In the rows, 128 means zero.
Each row of X is roughly a mix of the hidden directions of one of 3 groups.
X (139 x 14):
[[113 126 107  83 130  89  96 106  75 100 147 166 123 106]
 [136 167 162  83 142 135 137 172 126 103 157  88 111 164]
 [147 151 127 179 174 135 103 112 152 124  81 144 144 170]
 [ 98 106 148 169 133 137  98 190 137 164  90 142 135 143]
 [123 218 121 141 162 122 111 116 116 141 156 141 144 140]
 [141 144  87 115 163 119 164 131  92  88 117 116 127  68]
 [130 165 103 152 124 143 131 147 110 152  90 191 163 160]
 [130 195 118 140 146 121  85  76 123 156 156 116 130 112]
 [123 195 113 157 167 119 111 137 115 127 130 177 120 166]
 [118  93 133 138  82 144 127 124  83 101  64 105 129 111]
 [147  82 114  89  70 129 129 101 117 121 168 110 107  99]
 [139 188 164 150 104 159 142 103  98 124 125  85 141 158]
 [118  94 117 102  81  94 126 169 143 128 138 116  68 111]
 [121 172 150 134 102 125 139 196 138 160 137 115 122 176]
 [ 96 184  98  98 162 140 117 166  96 115 147 130 131 163]
 [116 122 173 139 144 163 159 107 140 146 112  71 177 117]
 [ 87  65 138 138 118 146 180 147 162 113 122 117 128 101]
 [106 122 192 150 168 135 106 130 162 141 144  79 124 147]
 [118 113 150 177 121 116  84  79 144  80 104 115 153 138]
 [ 93  93 142 188 144 151 155 106 164 134 104 102 147 108]
 [155 148 113  68 105 129 102 142 131 138 121 148  60 139]
 [110 130 149 147  80 129 137 115 118 115  45 115 128 102]
 [127 149 145 128 213 113 151 119 158 113 132 103  98 112]
 [119 162  63 139 127 108 115 148  96 120 114 180 131  94]
 [117 101 124  64  86 134 130 129 102 179 153 142 102 134]
 [118 104 122 135 104 119 150  99 114 121 132 117 175  49]
 [128  61 125  75  90 131 117 135 106 128 160 129 128  93]
 [121 145 121 109 137 144 115 120 144 190 142 121 154 201]
 [151 128  88 119 112 109 120 146 117 113  47 163 122 114]
 [151  71 166  99  99 140 119 118 107 134 107  77  99 121]
 [120 145 151 192 141 150  83 104 116 117 126 115 183 131]
 [121  56 162 133  89 137 117 151 128 118 114  77 128 119]
 [ 97 129 128 165 130 116 102 105 157 190 140 127 165 170]
 [122 183 112 105 172 122 154 146 118 139 107 174 129 174]
 [ 69 130 122 160 150 107 133  92  85 124 143 134 173 103]
 [131 155 160 169  98 153  97  79 129 135 126 133 158 176]
 [114 173 142 176 185 119 116 131 134  72 123 121 113 132]
 [156 112 155 121  79 135 126  76 142 107 172  89 142 149]
 [129 133 166  96 114 169 143  94 122 191 128  94 141 103]
 [103 184 105 135 175 107  99 123 116 110 156 143 175 119]
 [131  61 151 129  74 138 123 136 122 118 116  81 103 108]
 [118  88 158  82 157 144 158 151 108 158  96 160 143 157]
 [144  65 170 125 143 155 134 137 169 172 131  99 120 135]
 [123 133 155 153  99 128 185 181  83 114 142 107 132 105]
 [120 157 165 196 167 137 130 131  95 118  95 125 112 151]
 [107 125 121 111 164  99 122 157  98  69 121 169 132 169]
 [143 198 148 149 184 141 120 137 155 101 117 122 129 153]
 [155 103 156  88  83 129 129 146 103 125 143  78  85 109]
 [162 166 135 145 164 126  74  98 137 141 121 144 127 183]
 [152 173 165 121 140 132  89 114  88 136 131  99  72 141]
 [117  98 164  93 112 148 150 185 128 173 130  97 116 151]
 [148 127 103 105  48 143 135  95  97 132 122 158 134 146]
 [156  89 116 115  91 164 157 101  92 119  84 143 162 130]
 [123 111  89 153 143 130 117  93 158 151  92 189 163 131]
 [113 160 180 134 185 135 113  99 100  93 113  94 125 123]
 [134 191  95 132 124 124 155 158 114 146  96 179 122 154]
 [157 109  87  75  97 102 172 136 124  96 145 125 110 102]
 [133 117 122  73  92 135 116 151 119 156  91 153  71 143]
 [177 103 148 142 102 143 114  60 129 135 173 132 112 124]
 [140 158 142 119 133 150 128  43 124 126 136 144 157 165]
 [116 118 113 174 153 136 150 150 204  96 118 121 147 139]
 [104  78 120 157  71 119 122 146 108 108 133 105 103  84]
 [172  94  92 127  97 144 127  80  87 117 121 161 150 111]
 [140  60 140 114  78 155 132 115 102 123 121  91 119  99]
 [ 87  75 136 142  91 133  61 139 114 146 123 132 140 116]
 [116 120  89 129 111 116 121 142 105 164 129 203 106 165]
 [121  52 150 144 111 131 159 147 144 129 137  98 129  82]
 [116 156 143  68  95 111  98 155 122 116  94 129  77 120]
 [154 151  81 118 111  85 115 140 151 125 166 158  76 116]
 [120 216 118 155 168 121 112 122 137 121 156 141 125 130]
 [111 137 150  99 114 138  94  76  80 136 154 147 167 157]
 [159  81 158 149 116 165 139  64 135 120  95 117 122 133]
 [ 92 195 112 117 122 105 168 142 102  93 105 151 127 117]
 [110 138 114  90 162 125 182 161 120 110  95 143 176 110]
 [ 82 173 145  83 152 142 124 162 104 137 143 128 112 174]
 [ 91 143 176 117 135 158  80 122 117 151 116  91 142 173]
 [ 87 121  96 172 107  73 101 147 136 126 100 130 164 108]
 [108 150 102 132 100  70 117 170 159 120  95 134  95  99]
 [115 145 118 149 217 112 130 154 147 121 111 149 150 116]
 [105 136 150 156 129 155 104 106 118 151  71 164 153 174]
 [136 104  89 111 174 134 144 136 128 137 108 192 174 122]
 [132 188 101 153 161 108 155 142 107  87  91 124 116 103]
 [ 86  84 149  93 147 130 125 177 123 163 113 108  91 112]
 [171 107 122 132 102 137  87  80 154 172 113  87 125 121]
 [144 145 129 152 124 129 102  91 168 122 146  71 108  75]
 [161 105 161 133 110 151 176 128 119  98 102  65 132 129]
 [158 148 147 175 160 146  69  98 130 116 137 102 131 162]
 [ 93 185 113 131 166  81 139 148 142 134 122 160 157 152]
 [ 99 147  92 124 155  97 104 143 111 110 147 184 119 179]
 [141  91 120  66  99 134 143  93 110 122 172 103 117 100]
 [125 167 134 101 164 118  74 112 112 130 146 119 100 186]
 [ 90 107  89  85 102 123 120 165  94 103 151 117 151  90]
 [114 190 113  93 129 119 119  71 101 113 160 137 149 140]
 [106 128 147  61 121 130 166 164 125  96 167 113 125 103]
 [160 125 148 116  77 124 167 155 133 103 150  66 128 142]
 [ 88 169 156 112 172 155 166 147  95 120 142 126 135 166]
 [136 156 100 134  82  92 125 102 136 102 122 143  58 119]
 [113 164 108 110  94  85 102 163 141  99  94 122  94  94]
 [127 116 118 118  82  84  95 150 149 151 118 150  64 124]
 [123 175 126 160 119 129 127 150 135 151  85 177 134 182]
 [123  83 148 116 119 156 181 132 152 130  99 117 183  99]
 [149 150  71 106 122  95 161 169 138 128 138 170  97 114]
 [133  77 158 169  73 151 127  90 117 142 123 109 103 117]
 [125  63 115  88  96 105 128 133 110  93 126 147 103  89]
 [124 142 134 157 176 135 100  74 128 102 133 135 189 128]
 [106 143  99 119 176 115 102 147 114 146 119 156 184 173]
 [122 189 142 169 189 108 125 113 150  99 121 116 128 136]
 [121 140 144 177 141 148 122 118 124 129  53 155 150 162]
 [141 138 114  95  81 128  84 119  95 135 111 158  73 148]
 [ 96 184 128 172 173 111 137 142 104  98 143 140 157 147]
 [137  99 125  77 115 126 153 189 126 102 121 168 109 159]
 [118 204 127 111 102 114  79 115 131 120 137 120  89 144]
 [104 150 112 118  73  80 136 139 140 102 137 127 101  73]
 [112  72 101 105 125 124 124 175 148 142 180 104 134  99]
 [ 83 190 161 141 162 108 104 153 141 139 135 109 122 161]
 [162  66 112 148  61 151 117 117 121 134 129 141 125 106]
 [149 154 114 188 154 129  96  79 142 143  92 140 154 123]
 [179 147  78 120 102 101 161 103 144  93 144 161 116 124]
 [144  90 169  91 151 139 131 147 142 173 135 148  86 166]
 [105 103 161 108 167 136 120 185 145 127 171  87 113 131]
 [ 83 129 149 110  80 132  95  92  75 116 142 118 161 123]
 [100 167 128 115 184 113 172 161 162 149 133 137 152 150]
 [135 116 129 183 138 151 116  78 167 165  92 108 149 119]
 [127 151 111 143 157 115  97 146 117 125 118 174  98 199]
 [ 94 147 179  83 161 138 156 161 131 152 122 131 109 165]
 [ 94  56 137 100 101 136 173 146 131 115 128 128 125  94]
 [132 175  80 105 113  90  87 133 111 120 136 172 103 144]
 [154  95 124 175 132 147 106  94 161 148  68 141 109 125]
 [ 92 160 113 167 114 119  98 111  91  85 165 105 158 117]
 [128 142 131 113 122 177 153  90 147 153 192  90 143 129]
 [ 63 136 160 145 116 127 160 168 140 123 111  80 121 108]
 [129 126 119  88 117 100  76 122 110 125 172  91  89 162]
 [ 79 128 150 114 180 127 167 183 139 140 123 117 155 144]
 [145  97 123 152 116 158 120 106 193 155  99 128  84 107]
 [129 194 105 150 161 104  87 103 102 127 136 166 134 141]
 [122 108 143 123 165 127 202 165 172 156 119 132 128 125]
 [118 105 178 110 131 175 129 125 134 117 149  59 144 107]
 [143  84 131 148 134 174 157 111  88 104  93 116 172 112]
 [105 151 113 200 166 125 116  89 144 134 115 134 166 128]]

Here is one row of each group, with its name. Which group are the others in?
[108 119 149 169  98 122 171 175  93 111 151  96 103 109]	M
[108 158 164 135 182 111 103  89 163 120 166 100 115 137]	Y
[129 191 109 147 160 128 145 108 109  82 112 131 178 124]	B

[114 172 138 179 167 131 105 112 130 116  97 149 174 156]	Y
[119 147 110 148 155 143 100 102 146 178 109 174 113 178]	M
[ 99  90 175 153 118 129 120 152 156 157 160  88  89 133]	B
[110 170 133 103 144 103 122 116  53 112 146 159 148 110]	M
[143  84 130 115 163 163 149 125 147 133 167  94 183 109]	B
[131 123 106 168 132 151 126  95  81 128  84 152 177 155]	B
[147 201  99 155 107  99 146 138 135 105 111 157 115 154]	Y
[161 176 100 142 157 139 160  97 131 133 106 186 137 148]	Y
[118 162 143  83 134  94 139 142 167 131 175 122 135 181]	Y
[145  91 116  74  79 116 148 170 116 109 140 150 103 107]	M
[149  86 114  91 108 132 142  77 106  89 145 101 134  88]	Y
